Each named turn below is shown by a few rows before and after it. Which turns, in which order, take the first row of each later pair to the second? The first pair is answered.
S (before |-> after):
[  6   4 -13 -13 -11  17 -10  10  10   4  -8  -5   0  -9 -16  -7  -1   0
   1   6 -29  20  11 -12  -5  -6] |-> [  4   2   6   1  -9  -4 -11  10   6  15  -7  -4 -13  -5   1 -21   3 -18
   4  13 -20   8  21   7   6  -5]
[  3  13 -36 -21 -18  29  24  12  18  -5  -4  -1  14 -16 -15  13 -13  37
  15 -13 -21  35  18 -33  -3  -7] |-> [  5   2 -15  -9 -24  -8  25  21  25  31 -23   1 -18 -17  -2 -23   5  12
  14   9 -30  20  51   0  14  -5]
[-33 -12  29  28  24 -24  -7 -22 -29  10  20   7 -31  -3  30 -39 -26 -22
   5   4  23 -37  17 -11  -1   9] |-> [-35  -6   8  18  29  11  -9 -27 -37 -23  33   8   1  -4  12 -10 -43   4
   4 -12  28 -21 -10 -45 -16   8]
[  2  -9 -17  -4 -12 -16   6   6   2   3 -20   4  -7  -5   7  -8  -2   1
  -8   4 -18 -19  10  19 -10   9] |-> [  0 -10   4   9   1 -20  -1   5 -10   6 -12   4 -10   2  17  -7   0  -7
  -4   5   0 -27   2  23   0   9]
J (before |-> after):
[-11  40  -8 -12   2  47  -7 -50 -28 -43 -15  23  11   1   5  82 -11  48
 -17 -48  21  26 -57 -45 -28 -12] |-> [-15  29  50  29  29  20 -21 -56 -51 -28   7  29 -12  16  38  73   5   8
   0 -36  57   1 -54 -25  -7  -9]
[-45  16 -25 -21   1  17  -8  25   9 -10   7  -5   1  -8  -6 -30 -43  -6
  -6 -38 -33  34 -23  -2 -29  30] |-> [-48  17  -9  -7  16  20 -20  19  -6 -17  24  -3   5  -2   2 -21 -44 -12
   6 -41 -15  26 -36  -6 -27  31]
[-12 -10  -8  -2  -6   0  13   7  10   0  22  10 -17 -14 -24 -10  -5  -1
   3 -28  -5  22  19   0 -10  11] |-> [-14 -10  -8   2  -4  -1  12   7   7  -2  30   7 -15 -13 -26  -6  -9  -1
   5 -34   3  22   7  -6 -11  11]
B (before |-> after):
[-13   8   9  -9   8 -25  -7  12  24 -25 -11  -4 -15   8  -3  -4   2  10
   4  -1 -15   8  22   7   6   2] |-> [-19   8   9  -9   9 -27  -3   9  14 -33 -13   1 -12  10   1   4  -1  20
   4  -1  -5  -4  17  10   5   0]
[ 10  10 -21  16  10 -18 -11   2  10   7  11 -17  -2 -13   1 -22   5 -13
  -2  16 -27 -16  -9  33   3 -24] |-> [  7  11 -27   9   4 -20  -5  -3   5  -4  -2 -15   7 -17   0 -16   1   0
  -9  11 -29 -23 -18  39   3 -19]
[  3  15  -1 -15 -30 -43  38 -26  45  -8 -34 -15 -22 -12  38  12   6  32
 -42   2 -38 -46   1  27   7 -13] |-> [ -8   7  40  19   5 -45  20 -36  14 -13  -7 -11 -24   4  65  27  11  13
 -28   0   8 -66 -23  23  16 -13]

Between the rows of a pair lie 2 to 4 turns.
[  4   2  33  64  46   7 -50 -22 -28  11  53  12   6  39   7  26  22 -43
  30 -12  65  -6 -44   1  20  -7] |-> [ 23  24 -35  18  22  62 -48 -10   6   1  53   2  34  27 -44  29   4  -5
  15 -23  15  57 -38 -46  -7  -9]
S, B
[ 13  36 -31 -36 -13  31  12  -4  22 -33 -11   0  28 -23 -37  14 -17  38
  13 -22 -27  34 -18 -16 -19   0] |-> [ 28  42  -4  -7   8  36 -22   5  30  12  28  -6   2  -6 -34 -22  -2 -17
  36 -18 -22  61   6 -29  -5   0]
B, B, B
[-28  -1  12 -11  13 -25  25  -9 -59 -17  18   2   4 -12  17  35  32 -14
 -31 -32  56 -12 -22  -8  -9 -40] |-> [-20   7  11  -7  26  -5   7  -7 -55  -4  43  -5   7  -1   7  29  34 -27
 -16 -35  54  16 -16 -32 -14 -43]
S, B
[-20   5 -53  -1 -12  39 -19  23  25  16  -2  25  33 -28 -27 -25  -1 -18
   7  -7 -19   0  -5 -42  -4  -2] |-> [-32  -5 -18  26  13  33 -24   7 -11  -7  15  35  40 -20  -5   7  -3 -21
  17 -11  27 -32 -40 -35   4  -1]
B, B
[  3  13 -48   5   0  11  16  10  10  -1  31  -1  30  -2 -37 -53  -7 -11
 -21  -1 -72  58   1   5   6   9] |-> [-19  10 -25  27  28  24   8  -9 -37 -46  55  11  55   9 -16   0 -22   3
  -9 -19 -19  30 -55  -6   4   8]
J, B, B
